Named moves, each a turn or a mirror, and the order they were made in; the first pair answered:
fezuk (before -> after):
[-0.80  0.76 -0.31  0.24  0.02  1.38 -0.24  0.17  0.22 -0.44] -> [-1.06  0.78 -0.51  0.06 -0.12  1.31  0.05  0.26 -0.14 -0.08]
[-1.02  1.79 -0.83  0.08  0.75  2.85 -1.40 -0.36  0.19 -0.34] -> [-1.23  1.77 -1.16 -0.24  0.62  2.76 -0.78 -0.57 -0.32  0.49]
[ 0.29 -2.05  2.21  0.33 -0.76 -0.53  1.74  0.94  0.21  1.26] -> [ 0.48 -2.21  2.51  0.67 -0.74 -0.51  1.35  0.81  0.82  0.67]
[-0.33  1.25  0.77 -0.49 -1.71  0.44  0.07  0.95  0.25 -2.78] -> [-0.85  1.51 -0.28 -1.56 -1.86  0.18  1.38  0.76 -1.37 -0.92]
dem (before -> after):
[-0.34 -0.44 -0.65 -1.23 -0.10 -0.78  2.74  0.67 -1.61  2.74] -> [ 0.74  0.25 -3.49 -2.70  0.37  0.09 -0.67 -0.22  0.02 -0.17]
[-0.91  2.59 -2.17 -0.27  1.00  1.07  0.52 -0.86 -0.95 -0.06] -> [-1.40  2.56 -1.11  0.55  0.98  0.90  1.25 -0.44 -1.21  0.77]
[ 0.86 -0.57 -1.45 -2.71  3.13 -0.87 -1.83 -0.70  0.90  1.04] -> [-0.82  0.30  0.78  0.26  4.10  0.48 -2.45  0.45  0.75  0.47]
paz (before -> after):
[-1.83  2.02  0.94  1.07  0.49  1.48 -1.79  0.71 -0.08  0.23] -> [ 0.83 -0.33  1.66  0.10 -0.71 -0.44 -1.56 -0.47  2.12 -1.56]
[-1.44  1.07  0.19 -0.19  0.74  0.10 -0.61 -0.48 -0.78 -1.16] -> [-0.33  0.15  0.59 -0.55 -0.07 -0.75 -0.63 -1.03  0.47 -1.85]
[ 0.76  1.61  1.65  0.28 -0.27  0.70  1.32 -0.40  0.53 -0.83] -> [ 0.67  1.98  1.49  0.35 -0.05  0.80  1.18 -0.34  0.56 -0.62]
[-2.50  0.73 -0.84 -0.17 -0.83  1.63 -0.75  0.70 -2.70  1.94] -> [ 1.47 -2.50  0.62 -1.53 -2.82 -1.13 -0.63 -0.93  0.45 -0.43]
Golev (before -> after):
[-2.11  0.22  3.27  2.28  0.21  1.38  2.00  0.75 -0.99 -0.75] -> [-1.17 -0.64  3.83  2.15 -0.30  0.70  1.96  0.47 -0.11 -1.59]
[-0.44  0.13  0.73  3.13  2.40  2.01 -0.09 -0.05 -0.71  0.41] -> [-0.20 -0.68  1.56  3.02  1.68  0.87  1.49 -0.04 -0.99  1.62]
[ 1.26  0.47  0.35 -1.16 -0.33 -0.17  1.42 -2.17  0.07  1.28] -> [ 1.76  0.36  0.35 -0.98 -0.08  0.12  0.18 -2.46  1.10 -0.15]
Pairs:
Each pair is two moves apart.
[ 1.13 -1.14  0.56 -0.58 -0.56 -1.46  1.09 -0.69  0.57  0.68] -> [ 1.02 -0.12 -0.21 -0.10  0.36 -0.12 -1.48 -0.63  1.48 -1.21] => fezuk Golev
[ 2.63  1.47 -2.58 -1.83  1.82  1.46 -2.98 -0.53  1.31 -3.04] -> [-1.34  2.70  2.19  3.06  2.91  2.52  0.51  2.00 -1.78  0.42] => paz dem
[-0.28  0.01  1.13  0.34  0.61  0.76  1.09 -1.34  0.45  1.40] -> [ 0.44 -0.21  1.04  0.40  0.59  0.78  0.18 -1.67  1.42  0.01] => paz Golev
[ 1.62 -1.95  1.01 -2.20 -2.28 -3.54  2.43  0.46  0.74  2.30] -> [ 1.67 -1.00 -2.41 -4.05 -1.87 -2.70  0.92 -0.09  0.28  1.98] => Golev fezuk
[ 0.94 -1.35 -2.28 -3.29 -1.72 -1.52  1.72  0.13 -0.97  1.66] -> [ 1.43 -0.48 -3.53 -3.02 -0.52  0.23 -2.06 -0.05  0.74 -1.61] => Golev Golev
[ 0.52 -0.66  0.81  0.57 -0.43 -0.54 -0.65 -0.59  2.21 -1.02] -> [-0.54 -0.45  0.21  0.01 -0.89 -1.03  1.73 -0.22  0.02  1.93] => dem fezuk
[-5.63  4.87 -0.23  2.13  2.43  1.80  2.33  1.07 -3.07  3.50] -> [-1.89  4.42 -7.03 -3.90  1.84  1.54 -1.76 -1.52 -0.60 -0.02] => dem dem
[-0.21  0.27  2.27  0.55  0.90  2.54 -0.38  1.18 -0.71  1.89] -> [ 2.36 -1.79  2.55 -1.05 -0.40  0.59 -0.43 -0.22  1.09  0.48] => paz dem
[-5.89  4.05  1.75  4.59  2.53  3.71 -0.03  3.81 -2.16  2.04] -> [ 3.13 -3.40  5.45  2.13 -1.52 -2.29 -0.76 -0.23  5.96 -4.63] => fezuk paz
[-1.27 -1.21  5.35  4.32  0.21 -0.46  2.27  1.44 -0.16  0.22] -> [ 3.36 -2.41 -1.05 -2.09 -0.66 -1.54 -1.96 -1.80  3.12 -3.93] => dem Golev
[ 0.69 -0.75  3.66  0.57  0.14 -1.42 -1.57 -0.85  3.29 -3.15] -> [-0.85 -0.62  2.79 -1.15 -0.82 -3.22  3.33 -0.47 -0.70  2.59] => dem fezuk
[ 1.58 -2.76  2.13  0.55 -2.18 -1.67  1.03  0.64  2.47 -2.07] -> [ 2.18 -2.52 -0.13 -1.27 -2.10 -1.50  0.00  0.01  2.67 -2.75] => fezuk Golev
[ 0.52  2.29 -4.56 -4.60 -0.73 -0.33  2.04 -0.50 -2.74  2.84] -> [ 3.51  0.20 -3.70 -5.38 -1.69 -1.60  0.36 -1.91  0.66 -0.71] => paz Golev
[-0.22  1.94  0.62  0.22 -0.48  1.61 -2.21 -0.32  2.01 -0.17] -> [-0.87  1.98 -0.10 -0.92 -1.07  0.61  0.57 -0.31 -0.18  3.02] => Golev dem
[ 0.06  0.13  4.00  3.26  0.19  0.12 -1.92  0.87  1.29 -2.94] -> [ 0.18 -1.26  3.43  0.52 -1.62 -2.81  3.25  0.39 -1.65  2.11] => paz dem
[ 1.17 -0.74 -0.55 -2.45 -1.06 -1.52  0.95 -0.97  0.72 -0.42] -> [-1.13  1.79 -2.22 -1.57  0.63  1.07 -1.00  0.07 -0.40 -0.44] => Golev paz
[ 1.56  0.29 -1.87 -0.62  0.19  0.86 -2.47  0.16  2.74 -2.90] -> [-2.34  2.13 -1.03  1.11  0.86  1.94  0.90  2.13 -1.57  2.18] => Golev dem
[ 0.64  0.97 -4.52 -2.63 -0.38 -0.76  0.07 -0.54 -0.16  0.36] -> [ 1.88 -0.11 -1.75 -0.61 -0.33 -0.54 -2.04 -0.56  2.76 -3.13] => Golev fezuk
[-0.86 -0.38  2.52  1.69 -1.81 -2.30  3.48 -0.40 -1.33  3.70] -> [-2.11  1.31  3.87  4.84 -0.04  0.25  0.59  0.64 -0.31  1.19] => fezuk paz
[ 0.27  1.53 -3.21 -2.66  0.84 -0.09 -0.29  1.04  1.83  0.32] -> [-0.76  2.42 -2.92 -1.84  1.33  0.55  0.21  1.67  0.84  1.19] => fezuk Golev
[-0.35  0.14  0.19  2.09  0.22  1.69 -2.34  0.20  1.19 -1.72] -> [ 1.75 -1.94 -0.82 -1.43 -2.01 -1.30  0.50 -1.16  0.76  0.38] => fezuk paz
[ 1.71 -0.81  0.63 -0.75 -0.86 -0.33 -0.64 -0.53  1.56 -1.58] -> [-0.97  1.06 -0.31 -0.31 -0.22  0.46  1.26  0.63 -1.65  1.79] => paz dem
[ 3.37  1.66 -1.08 -5.15 -1.01  1.62  3.56  0.95  0.17  1.38] -> [ 2.07  3.90 -0.88 -2.30  1.14  4.85 -0.50  1.91  1.39 -1.91] => fezuk Golev
[ 1.27  0.55  2.86  3.51  1.64  1.42 -2.26  0.67  1.98 -3.46] -> [ 4.41 -2.09 -0.38 -2.74 -1.61 -3.01  1.50 -1.59  0.98 -0.27] => dem dem
[ 0.11  0.10 -1.84 -1.84 -1.36 -1.30  2.73  0.19 -1.77  4.06] -> [-1.03  2.24 -0.50  2.44  1.29  2.94 -3.10  1.39  1.25 -1.56] => fezuk Golev
[-0.06 -0.02  3.04  4.54 -1.66  0.87 -0.57  0.55  2.27  0.06] -> [ 1.32  0.04 -3.83 -2.17 -2.91 -0.59  0.33 -1.39  0.39  2.66] => fezuk dem
[ 2.79 -0.52 -2.81 -2.99 -0.31 -0.78 -2.27 -2.65  2.18 -0.03] -> [ 1.35  1.00 -4.27 -3.06  0.39  0.40 -2.38 -2.03  0.43  1.26] => fezuk Golev
[ 1.76  0.93 -0.71 -0.82 -0.07  0.79 -1.36 -0.20  0.93 -2.71] -> [ 2.40  0.18 -0.91 -1.46 -0.70 -0.09 -0.56 -0.51  0.95 -2.15] => Golev paz
[-0.37  0.47  0.40  0.97  1.37  0.76 -0.58  0.58 -0.02 -0.14] -> [ 0.53 -0.98  0.82 -0.17  0.20 -0.86  1.06  0.14 -0.13  0.93] => dem paz
[-1.29 -0.11  2.87  3.60  1.70  0.64  0.88  1.88  0.64 -1.74] -> [-1.16  0.31  2.37  3.53  2.19  1.08 -0.06  1.87  0.86 -2.41] => paz Golev
[ 2.82 -1.87 -0.94 -1.56 -1.17 -2.37 -1.64 -0.79  1.50 -1.49] -> [-1.84  1.51 -1.87  0.04  0.70  0.17 -0.38  1.24 -3.16  2.71] => paz dem
[ 0.17 -0.92  2.41  0.66  0.74 -0.42  0.64  1.13 -0.20  0.19] -> [-0.41 -0.02  1.97  1.10  1.32  0.71 -0.57  1.17 -0.23 -0.52] => Golev paz
[ 0.00  0.76 -0.82 -0.39  1.17  0.98 -1.99 -0.14  0.65 -2.20] -> [-0.69 -0.15  0.48 -0.49  0.27 -0.83  2.51  0.42 -1.76  1.83] => Golev Golev
[-1.50  0.35  2.65  2.53  0.86  1.60 -0.21  2.07 -0.54 -0.94] -> [ 1.15 -2.20  3.30  1.05 -0.70 -0.74  0.59  0.75  1.14 -1.88] => dem fezuk
[-2.45 -0.09  2.48  3.69  0.73  0.73 -0.70  0.84 -0.10 -1.17] -> [-0.98 -0.83 -2.60 -2.08 -1.03 -1.53  1.60 -0.81 -2.07  1.95] => fezuk dem
[-3.44  0.93  1.82  0.72  0.93  2.08 -1.08  2.40 -1.62  0.12] -> [ 0.21 -1.88 -0.67 -4.40 -1.46 -1.59  1.00  0.22 -1.06  1.11] => Golev dem
[ 1.30  0.48 -4.13 -2.85 -0.03 -1.37  1.94 -0.72  1.34  1.94] -> [ 2.72 -0.36 -2.54 -1.60  0.35 -0.92 -0.42 -0.89  4.20 -1.72] => Golev fezuk
[ 0.53 -0.47 -1.68 -2.08 -0.66 -0.31 -0.93 -0.77  0.44 -1.20] -> [-2.10  0.91  0.58  1.01  0.63  1.12 -0.03  0.96 -1.27  0.25] => dem Golev
[ 0.96  1.20 -1.53  0.66 -0.04  0.81 -3.33  0.46  1.72 -5.32] -> [-1.14  0.44  4.01  4.74 -0.55 -0.16  1.09  2.20 -0.12 -1.71] => dem Golev
[ 2.07 -2.46  1.59  0.25 -0.58 -2.06  1.12 -0.52  2.25 -1.07] -> [ 0.80 -1.20 -1.44 -2.06 -0.45 -1.85  2.73 -0.31 -0.77  2.30] => dem fezuk
[ 1.70 -0.69 -1.67 -2.04 -1.29 -1.89  1.79 -0.80  0.13  0.40] -> [ 0.08  1.11  0.09  2.20  0.88  1.28 -1.60  0.48  1.24 -2.87] => Golev dem
[-2.57  2.31 -0.40  1.48  0.12  2.31 -0.83  0.66 -1.59  1.42] -> [-0.04  0.26  2.03  2.42 -0.58  1.47 -2.38 -0.02  1.86 -2.00] => dem fezuk
[-0.03  3.04 -5.92 -2.64  1.45  2.21 -2.88 -0.21 -0.28 -0.93] -> [-1.89  1.57 -0.68 -0.28  0.10 -0.65  4.48  1.13 -3.65  5.06] => dem dem
[ 0.55 -0.84  1.57  0.24 -0.51 -0.28 -2.55 -0.05  2.94 -2.19] -> [ 0.30 -0.39  0.30 -0.33 -0.26  0.04 -3.29 -0.16  2.74 -2.20] => Golev paz
[ 0.95 -0.56  0.12  0.53 -0.14 -0.90  0.41  2.74 -1.96  1.03] -> [ 0.61 -0.12  0.08  0.83  0.21 -0.32 -0.14  2.87 -1.86  0.91] => Golev paz
[-0.36  3.18 -3.78  0.61  3.03  3.27 -1.09  1.12 -1.56  0.12] -> [ 4.07 -0.46 -1.60 -0.04  1.15  0.65 -2.00 -0.91  3.03 -3.91] => fezuk paz
[ 2.65 -0.04  1.82  3.62 -1.89 -0.36 -1.51  0.66  2.13 -2.12] -> [ 3.84 -1.36  0.27  0.83 -3.47 -2.50  0.16 -0.32  1.73 -0.59] => dem dem
[-1.71  0.94 -0.43  0.84 -0.10  0.29  0.60  0.37 -2.84  2.20] -> [ 1.50 -1.08 -0.02  0.19 -0.78 -0.49 -2.15 -1.06  1.32 -2.41] => paz dem
[-1.49  0.20 -1.25 -0.86 -0.46  1.49  0.14 -0.30 -2.45  1.51] -> [-0.59 -0.01 -0.42  0.16 -0.19  2.19 -2.31 -0.48 -0.10 -2.01] => dem fezuk
[ 2.00 -1.70  0.24 -0.70 -2.19 -3.10  0.12 -0.87  2.63 -1.54] -> [-2.39  1.23  2.56  4.04  0.06  0.20 -0.41  1.50  0.62 -0.72] => Golev dem
[-0.18 -0.60 -2.54 -2.24 -0.25 -0.07  1.14 -0.28 -1.79  1.01] -> [ 0.84 -0.88 -1.99 -1.53  0.01  0.60 -1.62 -0.83  0.68 -2.50] => dem paz
[-1.31  1.92  0.93  1.72  1.22  1.70 -1.28  0.18  1.10  0.34] -> [ 1.66 -1.02  1.19 -0.58 -0.69 -1.30  0.18 -1.58  2.52 -0.24] => fezuk paz
[ 0.99  1.44 -0.04 -0.03  0.59  1.86 -1.50  0.76  0.41 -1.26] -> [ 0.67  0.45  1.17 -0.20 -0.32  0.14  1.85  0.82 -1.09  1.74] => Golev Golev
[ 1.67 -1.19  1.19 -0.21  0.42 -0.51 -0.21 -1.29  2.00 -1.06] -> [ 1.01  0.23 -1.53 -1.25  1.06  0.70 -1.55 -1.25  1.10 -0.79] => fezuk dem
[-1.38  0.52  1.71 -0.84 -0.71  2.28 -0.64  0.43 -0.65  1.15] -> [ 0.41 -0.91  0.85 -2.83 -1.45  0.82 -0.60 -0.57  0.14  0.83] => Golev dem
[ 1.41  0.82 -1.82 -3.01 -0.15  0.92 -1.08 -0.40 -0.53 -0.41] -> [ 0.23  1.86 -1.67 -2.32  0.51  1.95 -0.85  0.18 -1.62  0.42] => fezuk Golev
[ 1.38 -2.00  2.62  0.24  0.39 -3.79  1.64 -1.83  0.50 -0.59] -> [ 1.28 -0.99 -1.21 -2.61  0.36 -3.46  1.60 -2.30 -1.16  1.03] => dem fezuk
[ 0.15 -0.10 -2.68 -1.97 -0.29 -0.34  0.47 -0.02 -0.31 -0.59] -> [-1.07  0.30  0.88  2.01  0.49  0.83 -0.06  1.01  0.45 -1.95] => fezuk dem
[-1.94 -0.59  0.61  1.08 -1.34 -1.59 -0.30  0.48  0.32  1.27] -> [-1.39 -0.32 -0.81  0.38 -1.01 -0.80 -2.55  0.07  1.28 -0.41] => dem dem
[ 2.65 -0.21  0.72  0.70  0.16 -1.49 -2.04  0.69  4.25 -4.56] -> [-0.87  0.74  1.35  0.81 -0.57 -2.92  4.72  2.15 -1.56  3.51] => dem fezuk
[ 1.80 -2.19  3.83  2.66 -2.12 -1.90  1.45 -0.82  0.80  0.87] -> [ 0.24  0.16 -1.76 -0.82 -1.58 -1.03  2.10 -0.63 -2.99  4.49] => Golev fezuk
[ 0.54  1.77 -4.65 -5.01  0.12  0.71 -2.50 -0.75 -2.49  0.53] -> [ 3.43 -1.41  1.27 -1.66 -0.59 -0.41 -3.80 -1.21  2.64 -4.41] => dem paz
[ 0.68 -0.75 -0.08 -0.13 -0.67 -0.68  0.21 -0.64  0.24 -0.04] -> [-0.22  0.23 -1.13 -0.26 -0.05  0.06 -0.01 -0.25 -0.76  0.74] => paz dem
[ 2.52 -1.13 -1.31 -2.24  0.45 -2.49 -0.33 -1.31  2.27 -0.31] -> [-0.46  1.69 -0.71  1.20  3.11  1.10 -2.98  0.49  1.66 -1.53] => paz fezuk
[-0.62  0.91 -2.11 -1.64  0.49  0.65 -0.74 -0.53 -1.22  1.27] -> [-1.08  0.07  0.20 -0.29  0.08 -0.44  1.13 -0.12 -1.67  2.78] => dem Golev
[-1.23  0.71  0.32  1.55  1.06  1.41 -2.23  0.09 -0.33 -1.24] -> [-1.54  0.68 -1.45 -0.55  0.20  0.29 -0.09 -0.07 -2.36  1.74] => fezuk dem
[ 2.59  0.63  2.85  1.57 -1.56  0.21  2.65  2.19 -0.06 -0.05] -> [ 1.97  1.38  2.27  1.48 -1.35  0.57  3.15  2.44 -0.86  0.85] => fezuk paz
[ 1.31 -0.85  1.99  0.95 -0.18 -1.24  0.22  0.00  1.74 -1.15] -> [ 1.67 -1.04  1.33  0.39 -0.42 -1.37  0.01 -0.22  2.04 -1.24] => dem dem
[-0.40 -0.16 -3.32 -2.77  0.43 -0.10 -0.84 -0.23 -2.15  0.01] -> [ 1.21 -1.99 -1.85 -3.05 -0.79 -1.99  0.59 -0.89 -1.19 -0.14] => Golev Golev
[ 1.99  0.59 -2.13  0.37 -0.11  0.55 -2.33 -1.55  2.54 -2.80] -> [ 1.03 -1.14  1.27  1.08 -1.78 -1.96  3.65 -0.85 -0.11  2.25] => dem dem
[-1.90  3.12 -0.89 -0.26  0.54  0.80  2.40  0.38 -3.88  5.87] -> [ 4.80 -2.52  2.36 -1.76 -2.41 -3.31  1.05 -2.53  2.83  0.06] => paz fezuk
[ 3.23 -2.20 -0.24 -0.48  0.17 -1.02 -0.32 -0.80  2.51 -1.73] -> [-0.78  0.72  0.98  3.27  2.54  2.26 -0.90  1.57  0.50 -0.80] => dem paz
[-0.44  0.44  1.51  1.74 -0.04  0.86 -0.20  0.24 -0.27 -0.05] -> [ 0.91 -0.86  1.64  0.67 -0.82 -0.38  0.18 -0.47  0.77 -0.60] => dem fezuk
[ 1.31 -1.69 -1.58 -1.58 -0.86 -1.60  0.31  0.01  1.06  0.54] -> [-1.42  1.15 -1.87  0.73  1.17  1.22 -1.18  1.40 -0.29  0.79] => dem Golev
[-2.19  0.40 -0.82 -0.16  0.63  1.88 -0.38 -0.73  0.27 -0.21] -> [-1.50 -0.46 -1.31 -1.39 -0.17  0.57  1.11 -1.17 -0.36  1.19] => dem dem
[ 2.84 -1.70  1.78  0.99 -1.48 -2.76  1.89  1.97  1.76 -0.76] -> [ 3.43 -0.62 -2.37 -1.56 -0.93 -1.70 -0.69  1.06  2.37 -2.28] => fezuk dem
[-2.11  1.63  0.70  2.25  0.78  2.13 -1.06  1.54 -1.28 -0.86] -> [ 0.01 -1.52  3.38  1.71 -1.23 -1.21  1.80  0.59 -0.26 -0.02] => Golev Golev
[ 1.11 -0.41 -2.72 -1.71 -0.61 -0.69 -1.59 -1.19  1.05 -0.82] -> [-2.27  1.81 -1.13  1.60  0.89  1.36 -1.01  0.56 -1.17  0.96] => paz dem
